Rotation paths and how fast each direction turns (deg/step):
Each turn is a multiple of 5 degrees from 10 to 175, or 0.
Each row of a path follows its step; steps can be skipped.

step 2: [ 2.24  0.34 -1.65 -0.96 -0.21 -0.09  0.87  0.01  0.34 -0.47  0.23 -0.58
  0.84  1.16  1.87  0.35  1.09  1.02 -0.65  0.81 -0.35  1.69  1.96  2.05
  0.67  1.29  0.71  1.40  0.49 -1.65 -1.48  0.38 -1.54 -0.73 -0.63  0.31
  1.62  0.18 -0.18  0.63  0.43  0.03  1.57  0.63 -1.81 -1.90  1.09 -0.74
  2.48 -2.40 -2.59  0.62 -0.87  0.59 -0.95 -0.74 -0.45 -0.03  1.36 -1.60
  2.27  1.39  1.52  1.13]
step 4: [ 0.43 -1.05  1.06 -0.71  0.89 -0.10 -0.42 -0.72  1.40  1.88  1.74 -2.47
  0.09 -2.95 -2.60  1.69  0.88 -2.24 -0.13 -0.77 -0.19  0.97  0.81 -1.05
  1.88 -2.25  0.62  1.42  1.07 -0.51  1.83  0.29 -2.05 -0.12 -0.05  0.58
  0.57 -1.54  0.38  0.94 -1.95  0.20  1.47  1.24  0.79 -1.41  1.41 -0.51
 -0.10 -0.28  0.13  0.56 -1.42  1.60 -0.35 -0.58  0.03 -0.92  1.55  0.06
 -0.25  1.52  0.20  0.86]
step 9: [ 1.62  1.04  0.33 -1.29 -0.12 -0.15  0.43 -0.07  1.88 -0.88  0.83 -2.50
 -1.02 -0.94 -0.60  1.13 -0.22  0.91 -1.38  0.00 -0.50 -1.83 -0.61  1.53
 -0.72  1.21  2.10  0.34  0.93 -1.26 -0.95  1.64  1.11 -1.86 -0.66  0.77
  0.86 -1.49  1.49  2.05  0.49  2.73  0.39  1.96  0.04 -0.31  0.28 -1.28
  1.83 -0.34 -0.80  0.96  1.47  1.95 -1.20 -0.64 -2.67 -0.52 -0.11 -0.60
  1.11 -0.95 -0.37 -1.34]
step 11: [-0.83 -0.33 -1.16 -0.71 -1.17  0.10 -0.25 -0.42  0.35  0.34  1.01 -1.17
  1.21 -1.46  1.27  3.09  1.63 -1.58 -1.65  1.50 -0.13  1.46  0.95  0.58
 -0.52  0.73  1.27  1.53 -0.55 -0.01  0.61  0.17 -2.71  0.25  1.17 -1.67
  0.50 -1.43  0.59  1.37 -0.08  0.61  1.84 -1.63 -1.84 -1.01  0.20  0.22
  1.78 -0.19 -2.98  1.32 -1.40 -0.43 -0.40  0.19 -0.49  1.90 -0.03 -1.15
  0.94  1.25  1.72  1.03]
step 12: [ 0.29 -2.85 -1.11  0.75  0.85  1.35  0.78 -0.49 -0.94  3.08  1.62 -0.73
 -0.28 -0.39  0.15 -0.11  0.68 -0.67  0.37  1.21 -1.96  2.22  1.48 -0.41
  0.71 -0.84  1.26  2.56  1.37  0.09  1.43 -1.38 -0.36  1.03  0.71  1.32
  0.20 -1.03 -1.69  0.63 -1.56  0.25 -0.27 -0.42 -1.14 -2.52  0.53 -1.92
  1.72 -0.72 -1.32  0.65 -1.92  1.20  0.35  0.56  0.95  0.55 -0.88  0.92
  1.34 -0.29 -0.52 -1.20]
step 13: [ 1.34 -1.41  0.81 -0.04  0.57  0.97  0.60 -1.40 -0.03  0.30  2.32 -1.05
  0.17 -0.72 -1.66 -0.91  0.34  0.48  1.03 -1.30  0.38 -0.31 -0.33 -0.97
  3.67 -1.07  0.66  1.51  1.65 -0.35  2.27  2.36 -0.45 -0.21 -0.30 -1.58
  0.44 -0.91  0.90  1.09 -2.24 -0.93  0.92  0.49  0.40 -1.94 -1.02 -1.28
 -0.53  0.44 -2.67  0.84 -0.16  2.08 -0.43 -0.03 -1.16  1.24  1.42 -0.97
 -0.16 -0.54 -1.62 -0.26]
step 21: [ 1.24 -1.60 -0.40 -1.33  1.05  1.32  0.21 -2.57  0.60  1.17  3.05  0.51
 -1.12  0.88 -0.35  0.70  1.40 -0.17  0.23  1.18 -2.56  0.68 -0.83 -0.51
  0.46  0.22  0.79  0.31  2.49  0.20  0.70  0.42 -1.84  0.36  0.76 -0.26
  0.84 -0.58  0.36 -0.33 -0.33  0.50  1.50  0.84 -0.81 -0.13 -1.32 -2.19
  2.57 -0.85 -2.75 -0.06 -1.71  1.19 -1.70  0.00  0.99 -1.11  0.79  1.35
 -0.19 -0.94 -0.56 -1.53]
step 22: [ 0.08  0.02 -1.68  1.46 -0.36  1.67  1.65 -0.41  0.49  0.09  0.84  0.02
 -0.69 -0.80 -2.05 -0.60  0.75 -0.63  0.90 -0.05 -1.76 -1.02 -0.07 -2.79
  2.38 -0.73  2.42  1.08  1.69  1.59 -1.15  1.49 -0.42  0.45 -2.04 -0.57
  0.03 -0.77  2.05  1.37 -0.39  0.40  0.79  0.10 -1.10 -3.48  0.32 -1.72
  0.32  0.47 -1.23 -1.52  0.51  0.04 -0.51 -0.94 -0.67  1.11  1.67 -0.47
 -1.22 -0.97 -0.03 -0.24]
Directions:
[-0.10  0.04  0.11 -0.49  0.27 -0.03  0.83  0.17 -0.30 -0.14 -0.11  0.08
  0.17  0.06 -0.33 -0.07  0.09 -0.29  0.13  0.17 -0.11 -0.49 -0.23 -0.03
 -0.28 -0.55 -0.37 -0.19  0.39 -0.68  0.22 -0.56  0.41 -0.13 -0.11 -0.46
 -0.22  0.19 -0.28  0.00  0.17 -0.25  0.49 -0.20  0.04 -0.09  0.16 -0.13
 -0.05 -0.52 -0.65 -0.03  0.63  0.63 -0.56  0.11 -0.22 -0.35 -0.07 -0.09
 -0.15 -0.27 -0.04 -0.28]
90
[ 0.01  0.06  0.32 -0.31 -0.14  0.46  0.68  0.34  0.40  0.00 -0.08 -0.36
  0.01 -0.57 -0.11 -0.05 -0.36  0.26  0.06  0.24  0.40  0.08  0.13  0.68
  0.10 -0.14 -0.41  0.42 -0.71  0.15  0.04  0.27 -0.23 -0.11 -0.18 -0.53
  0.07 -0.16  0.80 -0.13  0.42  0.07 -0.20  0.01 -0.22 -0.66 -0.22 -0.12
 -0.65 -0.49 -0.09 -0.05 -0.27 -0.21 -0.08 -0.31  0.25 -0.19  0.24  0.05
 -0.17  0.03  0.13 -0.03]
160
[-0.64 -0.10 -0.06  0.00 -0.42 -0.12 -0.03 -0.08  0.02 -0.03 -0.31 -0.15
  0.07 -0.11  0.18  0.16 -0.52 -0.20  0.11  0.00  0.08  0.16  0.66 -0.40
  0.04  0.16  0.11  0.17  0.09  0.66  0.20 -0.36  0.66  0.48  0.29  0.35
  0.26 -0.43 -0.04  0.24  0.36 -0.22  0.00  0.91 -0.28 -0.01  0.01 -0.34
 -0.42  0.09 -0.03  0.18  0.42  0.47 -0.17 -0.08 -0.16 -0.73  0.18  0.01
  0.46  0.21  0.28 -0.22]
135
[-0.50  0.32 -0.10  0.40 -0.06  0.67 -0.19  0.69 -0.33 -0.44  0.30  0.18
  0.22  0.16  0.09  0.46  0.49 -0.26  0.40  0.29  0.15  0.46 -0.25 -0.01
  0.11  0.14  0.12  0.32  0.36 -0.14 -0.47 -0.03  0.26 -0.45 -0.05  0.13
 -0.21  0.66  0.35  0.12  0.35 -0.40 -0.18 -0.12 -0.08  0.08  0.28 -0.12
 -0.39  0.30 -0.16  0.08 -0.34 -0.06 -0.40 -0.11 -0.57  0.03  0.04  0.42
 -0.05  0.45  0.36  0.35]
90
[ 0.15 -0.14 -0.23 -0.46 -0.07 -0.02 -0.46  0.25  0.16 -0.21 -0.21 -0.21
  0.12 -0.36 -0.29  0.27 -0.21  0.05  0.56  0.10 -0.10  0.56  0.16 -0.15
 -0.18 -0.04 -0.09  0.49 -0.61 -0.53  0.20 -0.28 -0.49 -0.17  0.23 -0.19
 -0.13  0.26 -0.30  0.22  0.33  0.14  0.09  0.19  0.11  0.38  0.67  0.33
  0.35 -0.06 -0.50 -0.04  0.06  0.01  0.65 -0.52 -0.20  0.20 -0.09  0.10
  0.92 -0.15 -0.25 -0.22]
45
[ 0.02 -0.02  0.00 -0.29 -0.07  0.14 -0.10  0.41  0.07 -0.03 -0.54 -0.02
 -0.35  0.45  0.74 -0.04  0.03 -0.17 -0.36  0.14 -0.01  0.02  0.34  0.08
 -0.52  0.15  0.04  0.02 -0.03  0.09  0.06  0.21  0.08  0.15  0.03  0.16
 -0.10  0.40 -0.07  0.05  0.11 -0.26  0.59 -0.68 -0.01 -0.03 -0.44  1.04
 -0.09  0.18  0.04  0.48 -0.10  0.18 -0.18 -0.84  0.15  0.01  0.39 -0.70
 -0.01  0.26  0.14 -0.40]
80
